In the rows, 128 means zero.
Each row of R is roughly a mix of the hidden directions of one of several groups; some rows fit no group.
R (150 x 10):
[[149 119 121 105 179  78 126 106 113 164]
 [160 167 107 115 153 160 111 148  82 105]
 [143 134 158 159  96 145  90 173 119 163]
 [116 132 157 129 162 100 135 198 117 133]
 [106 183 143 155 120 120 120 138 169 169]
 [135 154 163 129 127 107 141 148 195 153]
 [166 180 133 159 101 132 139 151 110 164]
 [126 174 122 131 115 102 116 123  58 119]
 [102  97 134 161  91 137 110 154  76 146]
 [166 157 114 162 102 129 121 119  71 107]
 [121 174 157 138  70 131 131 147 129 164]
 [145 107 124 113  75 102  98 150  80 119]
 [ 72 129 146 130 155  74 126 152 142 112]
 [144 176 143 137 158 187 144 117 126 106]
 [130 117 112 125  74 125 126 155  72 159]
 [111 123 195 148 105 128 118  92  99 115]
 [133 133 147 132 167 159 149 160 137 189]
 [143  97 115 132 169 187  96 133 147 114]
 [ 79 102  98 105 105 176 121 137 116 149]
 [ 95 100 139 164 150 123 153  81 112 163]
 [104 158  88 127 114 107  85 146 107 170]
 [ 91 102 175 160 131 161  95 140 144 111]
 [143 142  96 136 141 127 110  60 107 161]
 [141 166 120 148 110 155 132 184  95 154]
 [ 79 148 118 161 155 126 144 122  88  89]
 [103  91 126 131 170 175 135 100  94 140]
 [117 118 134 120 168  98 114 116 132  58]
 [131 135 159 116 124  67 160  96 161 115]
 [145  99 133  78 179  92 130 110 141 130]
 [153 135 133 169 172 110  93 123  80 129]
 [132  91 114 117 103 167 183 146 140 155]
 [144  71 130  81 136 148 103 118 150 100]
 [123 106 110 176  84 159 156 140 155 149]
 [101  83 116 110 147 183 134 146  97 141]
 [116 105 115 109 115 128 121  62 171 106]
 [106 121 150 136  63 164 122 165 123 118]
 [150 149 161 117 194 118 122 138 156 152]
 [ 83 150 101 173 122 164 150 127 156 145]
 [153  85 117  97 169  93 134 131 104 160]
 [126 167 114 173  88 125  88  97 113 122]
 [128 141 128 118 100 100 137  72 180 108]
 [116  99 104  87  68 127 130  99 151 128]
 [155 190 130 117 156 124 127 104 168 148]
 [124  90 122 137 126 154  84 171  84 138]
 [169 127 109  81 108 137 174  98 122 112]
 [134 139  81 133 112 158 146  78 139  88]
 [143 130 158 122 131 104 136 109 160  58]
 [125 169 119 156 112 186 129 150 128  90]
 [144 177  93 111 169 126 109  98 100 142]
 [156 191 118 151 121 117 142 110  82 127]
 [132 163 133 102  91 143 157  95 175 106]
 [107  71 111 165 116  91 133 108 121 155]
 [ 92 157 157 119 147 145 125 140 118 193]
 [ 93  88 123 155  89 123 144  87  96 119]
 [123 110 106 121 105 141 126  48 119 125]
 [125 110 121 119 174 101 132  92  90 173]
 [138 116 150  89 187 106 152 157 114 112]
 [114  85 171 166  85 117 116 140 121 150]
 [ 98 131 120 140 147 179 130 165  85 156]
 [131 133 149 147 158  96 104 184  97 154]
 [136 162 104 139  90 179 130 165 137 101]
 [138 112 126 128 129 136 144  42 131 124]
 [ 95  91 181 141 160  98 136 143 146 115]
 [171 127 112 151  84 132 140 102 180 122]
 [129 145 112 184 129 185 147 122 127 100]
 [ 97  98 143 141 132 130 116 190  99 161]
 [140 111 113 128 130 173 162  82  82 118]
 [ 85 135 118 132 153 157 108 193 121 127]
 [122  98 132  58 160 138 142 111 149 115]
 [123 139 139 156 116 117 131 183  87 173]
 [ 89 118 100 114  91 163 139  77 127 143]
 [185 184 131 158 128 110 122 107 133 131]
 [110 158 131  53 137 105 114 147 120 130]
 [123 176 113 164 128 110  97  80 144 106]
 [165 166 149 165 175 112 127 151 106 130]
 [147 111 123 178  93 157 138 145 161  91]
 [103 129 146 153  72 128 104 164 157 153]
 [ 93  81 108 120 151 161 111 117  81 132]
 [114  95 154 133 123  95 119 171  85 164]
 [137 104  99 143  83  82  87 147 132 141]
 [151 123 155 169 151 141 131  70  95 126]
 [ 97 118 130 100 105  69 166 155 137 121]
 [133 164 128 109  57 145 141 102 137 143]
 [118 105 177 133 148 164 173 114 114  98]
 [119 100  98 118 130 177 133  74 115 100]
 [ 97 134  79 160 105 125 133 134 179 151]
 [171 140  87  86 138  94  96 147 127 133]
 [101 110 154 150 154 125 153 149 165  75]
 [101 123 123 131 138 167 167  71  98 133]
 [125  82 176 156 135 132 160  87 121 118]
 [157 133 147  64 154 133 122 126 140 171]
 [ 97 173 127 155 159 165 130 118 170 111]
 [ 84  78 160 155  97 138 122 145 108 113]
 [138 151  92 103 165 102 125 108 157 176]
 [131 120 134 137 176 156 119  98 188 111]
 [119 152 172 136 170  96 167 132 159 115]
 [130 142 145 121  77 104  93 152 177 144]
 [133  97 139 154 166 157 154 118  71 128]
 [137 108 100 118 136 108 160 192 110  98]
 [103 144 114 142 158 191 151 144 100 108]
 [ 93  89 141 136  65 145 138 130 109 108]
 [143 168 101 135 179 169 133 125  99 147]
 [164 144  85 100 161 144 118  81 145 119]
 [149 172 133  96  95 172 118 142 165 122]
 [151 174 121 165 131 174 132 104 149  98]
 [135 135  89 115 117 136 169  90 152  79]
 [137 152 122 132 134 186 182 120 126  97]
 [117 158  99 134  88 131 114  74 162 108]
 [157 144 115 109 143 152 110  76  97  86]
 [126 136 144 115 141 115 148 110 198  88]
 [138 166 112 111 106 114 122 101  63 107]
 [123 103 100 133 182 134 120 149 141 183]
 [135 179 150 151 120  85 118 163 154 152]
 [134  69 132 130 125 164 143 158 169 150]
 [138 116 119 116 191 131 133 126 167  83]
 [162 122 135 172 142  93 125 153 118  75]
 [110 151 156 155  97  87 153 155 110 166]
 [114  96 140 140 163 104 170 168 156 102]
 [111 143 125 122 115 186 147 176 152 155]
 [ 71 152 128  95 132  88 114 112 100 109]
 [141 164 110 101  83 124 178 118 152 107]
 [114 124  77  93 155 103 120 152  95 160]
 [161  76 126 182 141 146 146 121 104 125]
 [131 161 142 116  65 150 111 108 124 167]
 [ 69 143 103 103 133 134 134 142  77 112]
 [101 193 127 156 154 123 116  88 127 127]
 [179 109 133 151 153 149 178 155 144 125]
 [101 175  97 148  98 145 113 159  90 134]
 [117 141 137 198 109 155 132  90 144 127]
 [ 94  70 133 136 112 115 116 154 173 115]
 [137  77 141 139 162 142 157 169 164 123]
 [118 131 106 180 110 169  94 141  89 136]
 [149 154 138 142 127  82  71 118 112  96]
 [118 166 101 103  91 114 106 154 177 116]
 [121 139 106 156  83 103 183 120 155 112]
 [147  95 127 126 127 169 110 164 109 183]
 [136 104 159 170  91 154 144 133 152  85]
 [ 83 127 188 135  98 156 147 135 136 108]
 [165  85 174 141  99 111 111 151 147 147]
 [130 110 134  70 176 127 136 112 120  86]
 [162 159  69 118 106 162 116 113 108 136]
 [108 110 126 143 141 141 134  58 153  93]
 [142 131  71 116 111 147 153  84 129  93]
 [ 76  97 131 109 122 134 151  84 107 160]
 [190  72 134 113 140 147 125 108 133 128]
 [124  95 168 143 146 151 180  99 143 103]
 [145 143 120 147 123 103 118  51 128 107]
 [115  94 118 111 113 104 183 132 134  78]
 [124  60 136  95 143 163 140 112 141 147]
 [158 112 117  95 101 149 185 143 119 160]]

Here is one row from each group, named. Which group is each of the other rows in?
[ 58 143 138 130 153  96 103 117 148 114]
(10)
[179 102 172 139 134 161 130 159 107 112]
(39)
[134  88 107 104 171  90 146  87 122 114]
(127)
[147 110 124 123 134 130 137  52 150  97]
(88)

[124 139 125 130 167 162 160 142  64 130]
(10)
[100 153 133 127 143 128 153  91 179  85]
(88)
[141 163 131 104  84  81  99 124 104 151]
(10)
[154 149 130 101 162 136  92  80 113  94]
(10)
[ 87 180 123 113 137 101 130  81 148 123]
(10)
[148 139 161  99 123 136 129 168 186 153]
(39)
[188 138 148 124 163 118 165 154 144 146]
(10)
[118  78 113 116 129 157 146 104 171  87]
(10)
[161 147  69 120 160 142 128  88 134 112]
(127)
[138  95  91  88 137 109 166 108 131  87]
(127)
[156 173  74 131 112 132 137  89 111 147]
(127)
[140 126  87 110 107 156 127  61 128 112]
(127)
